In the rows, zero is written as 128.
Each row of T is roughly a mix of the hidden directions of one of 4 groups; some rows fit no group.
T (102 x 11):
[[123 123  79 120 146 148 155 145 162  98 140]
 [142  73 107 157 137 149 156 140 143 133 145]
 [130 175 142 103 108 112  90 130 103 102 134]
 [ 88 101 121 110 129 118 147 125 185 119 118]
 [ 87 124 148 131 129 134 129 148  69 105 127]
 [119 136 147 113 108 109 104 133  63 116 128]
 [138 170 151  95 117  98  88 130 115 140 136]
 [114 176 162 137 124  98 133  98 118 148 110]
 [101 124 120  88 124 117  83 150 128  90 126]
 [174 120  98 158 142 139 125 128 164 157 136]
 [139 141 147 137 121 139  96 119  68 100 137]
 [140  80 147 121 132 170 145 148 157 147 132]
 [105 103 117 153 153 137 127 121 168  81 126]
 [ 98 108 168 115 140 106 113 152 130 173 122]
 [168 163 130 120 124 146 152 111 173 145 139]
 [146 129 159 151 167 176 148 138 128 148 123]
 [ 89 110 100 109 107 107  96 144 155 105 139]
 [160 141  91 136 115 113  97  97 101  99 131]
 [147 172 141 135 165 123 125  98 152 152 105]
 [157 108 118 160 110 146 155 133 166 165 128]
 [101  95 114  96  85 132 146 157 120 136 148]
 [ 84  87 116 130 115 132 116 117 153  90 141]
 [136 174 125  86 134 111  91 149 114 120 115]
 [122  92 122 154 151 149 180 126 113 152 130]
 [138 153 170 108 123 110 153 132  82 148 117]
 [100 109 106  98  99  88 129 109 138  97 141]
 [104 145 174 117 105 107 173 123 125 148 126]
 [112 134 143 121 115 124  96 119  75  86 133]
 [119  84 100 165 133 151 120 102 151 109 140]
 [155 112 111 150  97 141 161 147  91 144 151]
 [ 96 125 183 122 127 127 102 143 159 149 116]
 [135 145 118 129 141 173 137 138  98  79 148]
 [127 168 172 100 125 111 111 134 104 157 138]
 [131 164 124 121 140  89  74 111 142 122 120]
 [117 137 150 112 141 113 144 142  69 161 141]
 [104 106 157 132 119 131  88  97 122  85 126]
 [117 192 139 142 139 131 141 100 112 102 127]
 [115  77  96 149 118 148 107 125 128  97 145]
 [ 94  90 142 115 102 128 104 144  92 101 132]
 [108 132 129 130 164 137  79 144 172 119 130]
 [140  75 114 162 156 150 144 126 153 133 133]
 [150  90 125 151 164 153  91 130 104 129 113]
 [134 159 164 128 114 110 118 124  72 150 121]
 [169 137 120 165 136 172 132 132 118 162 122]
 [111  85  93 147 123 122 101 131 142  90 109]
 [105  96 147 121 100 130 106 142  75 111 129]
 [138 151 167 122 124 132 145 157  83 159 113]
 [127  78 104 160 111 153 112 125 101 110 143]
 [152 145 109 147 153 115 103  77 154 112 126]
 [107 151 131  96 115  97  78 156 128 140 128]
 [157 168 150 160 151 137 112 139 108 150 101]
 [121 153 158 118 120 137 124 131  63 107 132]
 [134 168 157  93 153 130 153 130  92 141 116]
 [163 118  97 152 146 143 137 130 177 152 134]
 [125 146 152 100 102 114 118 154  73 131 124]
 [131 168 163 123 137 111 167 114 146 161 115]
 [ 75 126 151  94 115 119 136 130 108  93 122]
 [100 150 121  85 112 110  90 141 127  94 127]
 [149 138  98 158 126 136 169 107 166 142 146]
 [168 134 147 149 153 134 162 129 120 173 117]
 [168 175 123  98 121 103 116 116 114 145 146]
 [100  74 111 101 112 107 107 141 140 111 126]
 [155 162 142 113 107 109 128 128  84 165 120]
 [142 164 166 100 132 124 140 133 142 175 141]
 [129 105 112 104 140 109 145 156 178 161 127]
 [ 91 107 134 100 106  76 122 132 135 147 110]
 [146 126 173 135 115 138  99 122  74 135 130]
 [128 102 104 115 125  83  78 136 148 132 116]
 [155 136  88  93 129 109 149 147 167 137 137]
 [151 133 118  93 131  86 110 139 158 167 132]
 [159 146 165 131 155 125 148 133 109 171 106]
 [ 85 103 135  98 105  91 107 130 112 110 118]
 [119 153 126 115 123 133 122 138  67  88 139]
 [130 125  82 102 139 128  92 154 152  96 136]
 [120 128 153 158 139 172 175 115 107 135 133]
 [150 136 116  96 124  80  89 133 147 152 130]
 [138 133 140 120 139 150 177 137 172 161 135]
 [149 172 142 160 144 121  97 142 110 140  97]
 [138 119 142 142 139 158 168 120 176 160 128]
 [102 122 127  86 114  81 127 104 136 100 141]
 [153 176 130 134 154 121 148 107 160 157 116]
 [142  97 122 152 139 181 168 125 137 133 138]
 [115 114 142  95 114 106 158 160 127 174 115]
 [147 150 146 130 138 178 145 142  86 111 143]
 [ 93 105 139 130 118  98  99  93 163 113 114]
 [117 165  91 118 116 118 127 110 177 108 142]
 [153 142 169 106 144 142 158 116 103 164 135]
 [ 93 123 144 155 118 156 117 125 102  79 117]
 [ 80 116 122 104 121  92 142 124 168 127 112]
 [150 130 120 148 153 179 105 141 150 161 136]
 [113 128 114 142 122 131 119 124  65  85 129]
 [111 147 126 113 120  69 104 109 128  96 117]
 [130 105 103 169 132 164 160 108 115 100 125]
 [ 90 123 118  95 105  82 107 132 137 102 133]
 [113 109 118 136 154 119 131  92 167  81 133]
 [160 155 158 156 143 138 152 126  92 143 103]
 [138 164 140  80 126  94 119 149 118 155 143]
 [130  93 135 138 149 178 169 126 144 129 143]
 [133 124 126  94 124 124  91 172  87 114 124]
 [117 152 123 135 133  77  96 110 135  91 109]
 [158 122 136 140 130 123 143 135 155 194 120]
 [117  79  91 139 128 146 102 134 139  94 143]]
In each list below, four rows fit none of the groups, and each other row fits one group, some only roughly. Which are they? Name them in the order they come.
- Z_223: [132 149 155 115 112 118 108 135  64 136 114]
- Z_684: [126 162 145 143 142 182 140 129  98 103 136]
- Z_173: [ 81 109 109 109 122 108 116 119 141  80 129]
- Z_707: [127 156 172 104 120 111 113 139  84 143 109]
- Z_479: [152 171 154 134 134 113 153 121  82 141 116]
- Z_417: [169 146 118 140  99 123 150 108  86 154 120]
- Z_681: [142 149 154 120 123  99  72 112 119 156 129]
- Z_225: [181 121 131 167 136 154 117 119 141 159 135]
- Z_527: [130  90 100 144 137 175 140 126 163 125 148]
- Z_516: [123  83 105 152 112 157 168 131 117 113 147]
- Z_195: [159 145 148 145 119 124 173 126  99 168 128]
- Z_102: [123  66 100 155 119 142 138 141 148 132 116]
- Z_86: [ 73 134 144 116 110  88 121 107 132 111 109]
- Z_366: [146  90  91 142 142 131 156 123 170 146 123]
- Z_493: [100 105 109 120 145 139 103 131 181 106 147]

Z_684; Z_479; Z_516; Z_102
- Z_576: [104 136 143 133 122 126 111 127  60 102 130]
- Z_751: [155 126 126 132 147 140 173 113 146 178 140]
- Z_648: [124 116 156 102  96 125 121 155  80 155 136]
- Z_627: [ 98 130 122 120  89  83 130 143 101 100 116]
- Z_401: [126 162 133 100 105  76 109 121  99 131 119]
- Z_58: [132 114 127 132 177 127 132 113 187 132 115]
- Z_278: [164 170 132 154 133 114 132 119 118 176 122]
- Z_730: [101  79  98 133 111 141 119 136 137  91 149]
- Z_266: [119  92 119 135 137 152 149 110 188 128 138]
- Z_723: [138  98  86 124 131  83  91 126 111 131 123]
- Z_585: [111  85 121 134 120 138 102 146  97  81 126]
- Z_725: [132 138 129 113 143 147 194 148 126 152 144]
- Z_218: [151 157 155 164 144 169 119  97 123 115 133]
- Z_282: [168 145 126 145 145 163 152 137 116 173 129]
- Z_291: [ 79 100 118 122  98 123 132 121 153  93 147]

Z_648; Z_266; Z_585; Z_282
- Z_106: [165 136 115 168 128 123 132 122 173 162 121]
- Z_60: [156 144 141 118 141 129 167 121 127 184 145]
- Z_543: [135 171 148  88 152 124 161 138 141 153 135]
- Z_443: [154 118 149 131 117 136 150 134  95 184 108]
- Z_190: [125  78 101 164 135 147 137 114 157 114 144]
- Z_447: [117 153 161 108 105  89  89 135 105 129 116]
- Z_861: [135 126 161 137 112 133 120 129  61 145 117]
- Z_402: [170 156 138 132 137 135 153  93 118 166 147]
- Z_360: [170 144 142 167 145 164 131 107 146 147 134]
- Z_465: [125 142 148 105 110 121  96 144  68 122 119]

Z_106; Z_543; Z_443; Z_447
- Z_702: [ 88 100 101 113  99 107 109 135 132  95 146]
- Z_340: [149 152 142 114 116  95  75 109 146 147 127]
- Z_88: [159 145 164 131 161 159 136 123 123 171 127]
- Z_743: [118 164 163 103 126 128 139 146  79 142 142]
- Z_439: [137 131 114 168 147 174 174 127 122 122 122]
- Z_654: [153 144 148 112 143 162 140 135 166 170 143]
- Z_811: [102 108 107 124 104  88  88 143 116  98 127]
- Z_121: [127 151 138 103 120 117 163 162  89 161 125]
- Z_320: [103  97 137 170 139 166 156 130 106 116 117]
- Z_828: [111 101 104 140 143 136 137 114 190 111 138]
- Z_418: [155 128 101 131 137 152 183 124 163 138 137]
- Z_686: [174 153 120 141 133 151 162  95 141 147 141]
- Z_446: [153 173 150 105 162 113 131 140 135 156 105]
- Z_24: [148 110 113 179 141 172 153 135 135 126 116]

Z_702; Z_439; Z_654; Z_811
- Z_168: [125 143 108  86 103  93  87 119 132 144 145]
- Z_807: [ 97  87 103 119 124 131 108 141 152  86 142]
- Z_234: [166 138 150 153 118 112 105 116  93 168 124]
- Z_526: [128  77 102 163 135 129 116 110 162 127 112]
- Z_742: [141 132 108 118 139 135 138 126 202 136 132]
- Z_79: [148 113  67 140 136 145 117 134 155 108 148]
- Z_107: [ 88  98 113 118 114 126  88 127 137  85 134]
- Z_65: [147 166 143  93 148  91 107 130 143 151 110]
- Z_921: [ 97  94  91 138 118 113 103 120 140  86 127]
- Z_840: [130 152 110 123 114  69 120 134 105 163 117]
- Z_790: [110 119 104 112 153 124 120 130 191 104 131]
- Z_113: [130 173 145 114 138  80  95 116 119 122 112]
- Z_766: [180 130  86 142 140 144 136 154 124 152 141]
- Z_185: [156 168 146 135 128 137 145 141  78 154 131]
- Z_373: [118  75 111 162 133 166 127 136 119 108 116]

Z_742; Z_65; Z_921; Z_373
- Z_706: [129 171 164 116 120 122 121 140  76 134 114]
- Z_491: [139 173 149 140 143 137 169 120 145 166 121]
- Z_237: [ 88 113 127  80 104 122  96 145 126 108 133]
- Z_924: [159 125 115 148 128 153 175 149  98 156 133]
- Z_901: [142 123 127 165 169 176 121 133 158 132 125]
- Z_719: [127  93  93 156 123 176 129 144 153 124 138]
- Z_675: [144 134 133 155 146 130 175 107 166 160 127]
- Z_468: [132 160 143 113 123 104 103 122  68 129 139]
- Z_458: [131 135 139 105 114  76 129 138 147 172 104]
- Z_240: [ 87 140 149  92  97 106 105 133 109 105 126]

Z_706; Z_237; Z_924; Z_458
- Z_650: [107 149 171  83 126 100 126 148 107 141 128]
- Z_954: [109  93 100 124 129 125 100 117 158  81 134]
- Z_640: [132  94  96 135 131 132 147 134 189 125 120]
- Z_321: [126 181 151 102 117 126 123 135  85 112 143]
- Z_821: [169 126  99 145 142 180 147 136 132 146 135]
- Z_21: [ 93 105 132 127 136 150 118 107 151  72 129]
- Z_363: [147 133 146 143 144 125 185 126 153 166 126]
- Z_6: [131 174 164 134 121 155 135 110  88 116 140]
- Z_549: [142 167 142 118 102  95 124 132  82 145 114]
- Z_227: [119 100 100 151 133 137 152 110 182 117 146]
- Z_163: [100 110 175 119 101 127 114 162  98 141 122]
- Z_920: [113 115  96 140 126 102 116  98 158  80 128]
- Z_812: [139 125  99 164 157 135 154  92 163 116 133]
- Z_564: [134 102 102 147 155 164 130 105 170 113 143]
- Z_565: [160 135 154 108 124 121 147 128 151 186 126]

Z_821; Z_163; Z_812; Z_565
- Z_727: [147 121 138 168 170 163 156 114 142 119 119]
- Z_193: [131 157 174 101 128 109 125 142  90 150 108]
- Z_9: [142 168 132 123 125 168 176 126 152 117 137]
- Z_941: [167 166  94 147 122 123 138 113  97 146 149]
- Z_259: [ 85 136 153 109 105  87 113 118 103 118 110]
- Z_962: [108 152 160 113 126 127 180 135 130 164 113]
- Z_77: [ 90 121 132  97 101  89 100 116 113 104 130]
- Z_599: [116  99 118 128 124 139  88 118 120  69 136]
- Z_893: [107 148 161 132 114 124  82 121  89 103 124]
- Z_658: [108 120 113 103 140 116 151 117 186 112 152]
- Z_39: [166 138 148 166 139 158 140 114  86 132 130]
- Z_206: [ 97 121 118 131 140 138 131 107 185  90 126]
- Z_770: [125  92  93 153 120 173 131 151 151 132 141]
- Z_539: [104  91 113 130 132 134 112 110 176  90 129]
- Z_916: [102 134 112  97 119  99  76 139 154 124 140]

Z_941; Z_77; Z_658; Z_39
- Z_254: [102 158 167 104 121 117 101 149  90 119 132]
- Z_235: [169 142 140 155 128 148 157 122  95 162 114]
- Z_871: [151 143 130 122 145 115 127 148 130 197 141]
- Z_843: [106 127  95 142 127 171 125 140 168 108 154]
- Z_70: [ 90 137 143  96 126  80 104 130 136  99 126]
- Z_91: [134 140 147 130 106 133 111 150  62 141 115]
- Z_641: [138 166 157 124 114 100 130 147  85 149 106]
- Z_882: [106 152 160 120 112 120  77 131 111  95 122]
- Z_154: [137 182 138  90 110 113 141 133 102 147 142]
- Z_927: [174 165 122 146 138 144 142 141  96 157 137]
- Z_268: [121  92 124 136 115 179 159 158 127 144 143]
- Z_390: [ 75 110 146 105 116 115 117 114 131  85 120]

Z_871; Z_843; Z_91; Z_154
- Z_18: [ 89 132 107  83 104 106 133 130 160 108 126]
- Z_824: [161 117 125 150 179 150 144 127 156 152 118]
- Z_280: [155 157 113 155 148 146 160 127 165 158 130]
- Z_555: [159 106  70 125 136 108 149 125 153 140 133]
- Z_985: [110 102  81 139 117 138 123 121 163  94 153]
- Z_671: [ 84 123 142  98 116  84 132 136 127  92 123]
- Z_304: [150 158 147 128 119 110 137 142  91 179 118]
- Z_438: [135  87  86 163 118 152 135 121 138 114 154]
- Z_71: [145 125 134 115 125  97  87 122 176 160 120]
- Z_317: [124 131  92 132 135 128  87 134 179 110 149]
- Z_22: [101 148 119 100 110  86 126 143  82 119 124]
- Z_372: [108 156 143 103 108  79  97 122 106 113 135]
- Z_689: [107  87 134 147 105 147 139 152  86 114 108]
- Z_165: [127 169 124 142 154 153 173 122 163 129 127]

Z_18; Z_317; Z_372; Z_689
- Z_414: [166 135 109 150 149 136 169 128 162 157 134]
- Z_382: [105 158 168 117 134  96 118 121  93 111 103]
- Z_47: [137  78  93 153 141 131 145 118 163 143 118]
- Z_794: [118  89  84 136 103 141 132 142 142  99 158]
- Z_760: [121  83  94 160 141 166 135 135 132 107 124]
- Z_224: [173 115 116 171 136 149 151 123 109 157 134]
- Z_396: [121 107 132  99 102  99 115 159  84 149 124]
- Z_750: [107  99 107 126  87 146 138 176 117 141 134]
- Z_429: [141 131 148 108 123 139 164 166 101 172 127]
- Z_412: [ 86  98 116  97 124 111 114 127 156  96 148]
- Z_799: [162 136 102 112 152 112 130 133 180 157 128]
- Z_409: [ 77  98 146 108 134 118 150 137 152 105 107]

Z_382; Z_760; Z_799; Z_409
